In the data rows, 128 means zero.
Here are some points:
[104 114 110 109 127 164 140 152 141 131 132 118 111 111 122 121]
[188 128 149 180 126  91 158  86 108 162 129 175 137  84  74 121]
[ 65 152 153 161 115 147 114 163 126 130 154 127 137 162 173 145]
[121 172 167 128  94  78  86 101 147 114 120 128 121 165 163  91]
[ 90 126 121 162 143 170 145 176 120 158 126 136 132 121 129 151]
[ 66 184 190 192 112 126 136 140 118 123 172 141 161 167 174 159]
[186  57  71 137 175 171 169 132  93 153 111 146 130  84  70 173]
[202 123  97  11 123  61  57  64 168  64  76  90 113 148 145  69]
[185 182 183 132  91  20 124  31 133 125 121 152 114 131 115  90]
[ 89  87  83 125 151 204 134 211 127 161 130 123 119 101 132 146]
[162  35  14   0 170 184  89 163 156  81  80  58 101 110 130 101]
[108 123 123 110 136 152 134 176 142 146 122 122 111 120 118 129]
[220  64  75 111 161 146 171 106 101 156  86 162 121  49  39 129]
[125 175 180 167 112  74 121  89 126 119 140 139 124 171 129 141]
[ 11 198 191 119  79 133  86 163 173  89 162  75 127 206 231 121]
[167 100 116 171 142 119 133 100 103 140 120 143 132 126  92 146]
[116 149 136 152 126 125 125 122 136 131 128 138 141 137 151 114]
[ 45  99  90 126 152 223 128 237 123 145 148 111 133 130 156 163]
[192 136 183 255 145 110 219  84  51 203 150 231 187  72  42 200]
[216 147 159 181 125  50 161  36  91 151 120 193 132  86  61 132]
[196  25  32  23 160 164 116 160 139 130  92 101 102  74  87 109]
[148 134 112  51 119 101 123 120 158 117  99 105  95 119 119  87]
[110  14  19  94 203 255 136 255 121 163 110 109 130  76 104 162]
[  0 137 179 255 168 250 201 255  57 196 213 182 195 169 152 255]
[ 82 153 148 130 130 126  99 167 154 115 134 113 137 177 171 133]
12 more points follow, each with its number after it:
[151 193 181 170  96  55 103  47 125 116 128 144 144 147 130 110] 0
[ 45  71  53 125 162 255 132 255 123 158 132 100 125 104 141 170] 1
[134 120 126 147 126 126 134 133 112 141 129 139 135 119 127 131] 2
[149 153 172 208 119  88 128  73 105 120 133 151 140 165 115 151] 3
[221  82  61  31 135  97 117  78 135 114  93 114 107  72  84  67] 4
[122 178 153   0  71  45  39  74 217  35  99  46  87 177 202  27] 5
[106 134 144 162 128 150 150 141 118 136 142 142 143 132 134 140] 6
[ 85  72  79 192 175 233 159 203  88 154 150 129 144 116 117 202] 7
[150  86  78  60 143 160 134 133 140 113 106 110 116  91  96 119] 8
[ 96  86  94  81 163 177 126 185 138 114 119  91 119 152 159 145] 9
[ 93 117  96  83 136 166 111 179 141 128 126 115 108 131 144 122] 10
[231  99 143 193 130  84 198  35  73 151 127 192 137  74  38 140] 11
Which two of these numbered points are nearest to each point below, ignoring the 3 directions in which the first points spread most? Their numbers follow each, nearest first.
[119  41  37 172 181 255 178 210  80 178 132 142 144  46  58 188] > 1 0
[169 140 159 129 116  82 139  97 130 145 130 145 133 104 102 111] > 5 4
[255 170 171  80  91   0 133   0 150 104  88 155 104  96  63  47] > 5 8
[ 93 165 180 243 127 136 173 120 100 145 162 169 164 148 150 161] > 6 11
[156 185 217 206  85  40 160  27 102 112 158 171 144 162 121 133] > 11 6
[187  52  70 206 189 204 214 165  72 206 113 197 146  19  15 175] > 1 6
[187 174 189 125  97  36 124  38 124 101 134 142 134 134 108 101] > 5 8
[ 69 152 156 171 100 144 132 146 116 125 165 119 125 164 145 153] > 11 6
[194 164 172 128  97  43 132  34 133 116 112 147 130 116  98  93] > 5 6
[127 112  95 118 152 151 116 140 133 124 110 126 136 131 139 138] > 0 2
[101 124 129 194 144 157 143 139 103 132 151 139 149 147 127 179] > 7 3
[183  66  96 197 155 165 179 136  75 186 120 181 144  62  59 165] > 2 1
[ 90 160 160 122 103 121 117 130 148 112 138 108 123 152 162 117] > 5 6
[ 77 160 159 147  94 140 112 134 137 122 134 111 122 161 165 133] > 1 6
[169 141 127  35 112  67  95  90 161 108 102 113  94 124 125  70] > 10 4
[148 112  93  83 142 128  98 120 141 103 109 117 128 138 135 122] > 0 9
[121 103  82  41 127 154 104 160 160 110 115  87 110 114 149  84] > 4 5
[157  91 132 255 172 196 236 114  37 187 139 201 186  67  51 218] > 11 6
[222 143 138  34 121  29 112  17 141  68  87 100 102 150 109  78] > 9 8
[ 91  81  98 216 153 231 175 196  93 171 136 148 145  86 104 172] > 1 6
